[[  4.4  46.9 -15.0  24.5  -3.2 -25.8  15.3 -13.4 -23.8 -34.1]
 [ -9.6  10.8 -25.7   7.8   3.9  28.6 -12.7 -16.7 -28.8  18.2]
 [ -1.5   0.6  32.1  -1.1 -27.6  -2.9 -14.3 -41.1   4.1 -23.8]
 [  6.0  -2.3  56.8  16.8  -8.6  18.9 -21.4 -17.7 -15.0 -20.7]
 [-11.7  36.0 -24.8  16.7  11.4  11.8 -15.5 -45.0 -46.9  21.0]]
-1.5

[[ 15.4 -32.6  24.7 -35.9   8.0 -35.2]
 [ -5.3 -27.4  -6.2  13.8  10.6 -18.3]
 [ 13.3  -2.6  -6.3 -12.3  10.6 -18.3]
 [ -5.3 -32.9  25.0  13.8  -3.4  -2.4]
 [  7.5 -15.6  11.7 -16.8   3.5 -16.8]
 [ 15.5 -32.9  25.0 -36.2   7.8 -35.2]
 [ 20.4 -16.1  -6.3 -57.0  -3.4 -15.0]
 [ 20.4 -15.0  -5.7 -57.0  -3.4 -14.1]
 [ -0.7  -3.4  -0.9   1.8   6.1  -2.4]
 [  4.8  -2.6   0.7   3.0   0.4  -3.8]]
13.3

[[ 4.1  5.8 10.0  2.0 13.1  3.3  9.7  5.3  1.4 24.3  7.8 20.3 11.6  2.0]
 [10.0  9.3  2.8  8.3  1.5  9.8  0.1  2.9  8.5 21.0 60.6  8.9  1.8  0.0]
 [22.5 52.6  0.8  5.9  3.6  1.1  0.1  2.0  3.4  3.3  5.1  1.0  0.5  0.0]
 [ 6.3  8.7 14.9  7.4  3.5  3.6  1.0  8.5  0.2 61.9 22.5 12.8  2.3  0.0]
 [11.9 14.0  6.2 18.9  8.8  4.3  0.1  9.5  0.2  7.6  8.3  0.9  1.6  1.2]
 [17.7 12.9  6.9  9.4  5.2  2.0  0.1  2.9  0.2  5.7  8.4  2.2  0.5  0.0]
 [ 1.9  4.6  7.8  2.1 27.5 19.1  0.1  8.4  0.2  2.9 11.5  9.5  2.1  0.0]]
22.5

[[ 31.0  14.1  -0.3  33.2 -17.5 -11.9 -20.2  30.1 -13.8 -40.4   7.9]
 [ 53.4 -20.2 -46.0 -13.8 -37.8  38.8 -24.3 -40.8 -56.2   2.2 -14.8]
 [-32.2  50.1 -51.7  29.8  34.9  52.9 -39.5 -33.4  50.3  35.9 -47.4]
 [-39.3  -2.1  19.5 -41.4  17.9 -30.4 -11.2   5.2  13.9  32.1 -22.7]
 [ 46.1  43.5  -7.3  26.2 -32.9  -0.4  -9.6  -6.4 -38.4 -45.2  22.5]
 [ 46.6  19.7  26.5   7.5 -33.1  22.9 -46.8  37.1  12.4 -24.7 -44.1]
 [ 43.2 -11.3 -44.6  -4.4 -25.9  39.7 -10.6 -46.5 -38.2   4.5  -1.3]]
-32.2

[[ 11.6 -12.5   1.2   9.0   2.4  17.6  -4.6 -12.0   3.7   9.2   8.5   0.1
   -7.0]
 [-11.8   8.3 -28.1   5.8  60.3   6.3  24.4   4.4   2.1  56.5  -1.4 -29.0
   -8.6]
 [ 17.9 -10.7 -19.3   8.7   3.5  25.5 -23.5   5.3  -3.5  16.4  44.3  -8.5
  -16.6]
 [ 23.4  -3.0  -4.9 -14.0 -27.4  -2.6  11.3  -0.3 -12.7   5.9 -38.8  17.9
   27.7]
 [ -6.6   1.2  11.2   1.4  32.7   2.3 -16.1   2.8 -20.0  24.5 -12.5 -25.6
  -31.2]
 [  8.6   5.9   5.7  -6.4 -58.3   2.1  -4.9  -2.3 -10.5  10.3  17.6   1.7
  -10.3]
 [ 31.2  12.2  -4.8   5.0  23.3  17.7 -15.7 -12.2 -11.6  47.5   0.5 -36.3
  -12.8]
 [-21.6  21.4 -10.3  11.0 -42.0 -25.1  36.8 -16.4 -16.1   6.3 -12.6  -9.4
   12.3]
 [-18.6  -6.7  -2.9  10.7  -6.0 -13.6  -1.2 -28.0  22.1  33.3  -0.1  -3.6
   -4.6]
 [ 16.7 -27.7  10.2   5.8  -4.5   5.1   4.6 -18.8  -5.3  23.3 -19.1  11.1
   22.2]]
17.9

[[-40.2 -54.0 -63.1 -63.9 -59.4 -40.3 -40.0 -21.0 -16.1  -1.3  30.9  37.2
   59.7]
 [-40.2 -54.0 -63.1 -63.9 -59.4 -40.3 -40.0 -21.0 -12.6  10.8  15.1  37.2
   59.7]
 [-40.2 -50.9 -63.1 -63.9 -59.4 -40.3 -40.0 -31.6 -29.9  -1.3  35.6  34.1
   49.6]
 [-40.2 -54.0 -63.1 -63.9 -59.4 -40.3 -40.0 -21.0 -14.6   6.1  16.3  37.2
   59.7]
 [ 39.2  31.9  16.3   1.1 -16.4 -28.0  18.8 -21.0 -27.2 -32.8  30.9 -38.7
  -35.0]]
-40.2

[[  4.0  -2.8 -11.5  -5.8  -3.4  13.6 -10.8   6.8  21.2  10.2   2.1  -7.7
  -17.8   3.8   6.2   4.1]
 [-17.3 -13.3 -13.1  17.3 -22.3   5.0  -2.0  20.1 -25.1  11.5  -3.6   3.7
   -4.4  -7.7   5.9  -4.4]
 [ -5.7 -40.6 -37.0  34.5  -6.3  11.8 -11.3  50.3  -6.7  34.9 -29.4 -10.8
   -4.2 -45.5  33.9   5.5]
 [ 29.6  37.5   8.3  10.7  28.8 -27.2   1.2 -19.0  31.9   1.7 -10.3  30.4
  -14.8  -3.0 -32.1   2.8]
 [ -2.6  18.8  -8.4  -4.5 -22.5  22.9 -17.5 -10.0  -7.0  -1.7  13.1  -1.0
  -33.6  22.6   8.3   1.3]
 [ -1.5 -25.2  -1.4 -20.4  10.4   8.8  -6.1  45.6  46.9  16.7   4.8   2.5
    1.2  -5.1  33.2 -31.8]
 [-11.7  30.4  -4.5  31.3   0.8   3.2  13.9  17.7   8.4 -16.4 -21.8  10.3
   56.5 -31.3  -2.8 -24.4]
 [ -3.7 -25.0   7.4 -12.3   3.9  -8.0   2.8  13.6   0.5   5.2   4.5   1.5
    4.0   0.8  10.8 -10.3]]
-5.7

[[  0.7  -1.8   3.5 -14.9  -8.4   5.9  -1.5 -24.9  -4.9  -3.4 -18.1  11.2]
 [-10.2   0.0   9.8  -6.0  -3.5  13.0  -4.6 -17.6  -4.9 -14.7 -15.4  -6.3]
 [ -1.6  -1.8   5.9 -11.5 -16.6  30.8  -7.7   0.2 -19.1  20.7   7.9 -51.2]
 [ -3.4   0.9   1.9  -1.0  -0.2  -4.8   6.9 -15.5   0.8   6.2 -20.9  -3.8]
 [ -0.2 -15.1  -5.2  -3.8  22.8  14.8  -2.3 -16.5   1.8 -11.5 -12.6 -13.8]
 [ -2.0  -1.8   2.7  -3.2   3.1  -3.0   6.2 -16.5   1.8   7.8 -19.5  -3.8]
 [ -1.6  -3.6   1.9  -5.5   1.4  -1.3   4.6 -18.6  -2.0   4.6 -19.5   1.2]
 [  0.3  -8.0  12.2  -8.8 -18.2  27.2  -6.9 -10.3  -6.8  19.1 -12.6 -28.7]
 [  4.4 -21.4  17.7  -3.8 -18.2  21.9  -6.2 -20.7   3.7  15.9 -30.4  -8.8]
 [ -1.1  -5.4   1.9  -3.8   4.7  -3.0   6.2 -16.5   0.8   1.4 -19.5  -3.8]
 [ -3.9  -2.7   5.9  -3.8   3.1  16.6   2.3 -26.9  -4.9   7.8 -20.9 -13.8]
 [ -1.6  -7.1   9.0  -9.9 -16.6  29.0  -6.9  -4.0 -15.3  22.3  -0.3 -43.7]]
-1.6
---
[[ 14.4  19.6  -2.0  53.8]
 [ -9.0   0.2  -7.2 -28.7]] Out: -2.0

[[ 19.5 -31.4 -39.3  26.3 -11.7  28.6]
 [-18.3 -41.2 -17.2  -1.8   3.0 -37.4]
 [-40.5  14.4   3.8  -5.8  47.6 -33.3]] Out: -17.2

[[  0.0 -23.1  48.4  53.0   6.5  48.8]
 [-15.3 -26.5  16.9  14.1 -21.6  14.0]] Out: 48.4

[[-47.8 -32.9 -55.6 -25.6  27.0 -32.1]
 [ 45.0  38.9  59.6  45.7 -35.5  51.8]] Out: -55.6

[[-39.4  60.5 -39.5 -38.7 -40.2  50.6]
 [ 41.4 -37.6  41.7  43.3  41.0 -32.2]] Out: -39.5

[[ 10.9   7.8  10.0  24.2   4.4  -4.6]
 [-24.6 -37.6 -45.4 -60.6 -36.1  41.8]] Out: 10.0

[[-33.7 -33.2   0.0  62.4  -0.9 -14.5]
 [  0.0 -28.7  24.9  57.7   2.3 -39.3]] Out: 0.0

[[ 49.0  48.7 -39.1 -37.3  44.5]
 [ 36.1  35.9 -27.5 -25.2  31.7]] Out: -39.1
---
[  0.2  35.4 -66.1  29.1 -30.0  23.6  -4.7] | 35.4
[-19.7 -46.4 -36.2 -30.5 -47.2  29.6] | -46.4
[-54.0 -11.1 -23.4 -21.9  53.9 -40.6] | -11.1
[ 25.2  50.5  26.8 -28.5  56.4] | 50.5
[25.6 49.3 34.3 60.3] | 49.3
[ 51.7 -12.1  53.9 -46.8  -8.0  21.7  27.3] | -12.1
---
-141.26,22.96,165.90,-75.03,73.59,-57.96 -> 22.96

-42.915,-139.687,-82.497,108.578
-69.691,-112.307,-83.981,138.364
112.756,95.069,94.449,-134.056
-> 95.069

9.2,7.7,19.6,-14.0
14.9,6.5,20.0,-8.6
-> 6.5

-4.489,9.386,-16.678,-16.116 -> 9.386

0.37,1.41,-0.09,-1.61,2.02
-1.24,1.88,-0.72,-1.61,1.47
0.27,0.30,-0.40,-0.48,1.17
-> 0.30

0.181,-0.143,0.182,-0.143,0.042,0.227,-0.095
-0.222,0.093,-0.020,-0.032,0.037,0.134,0.187
-> 0.093
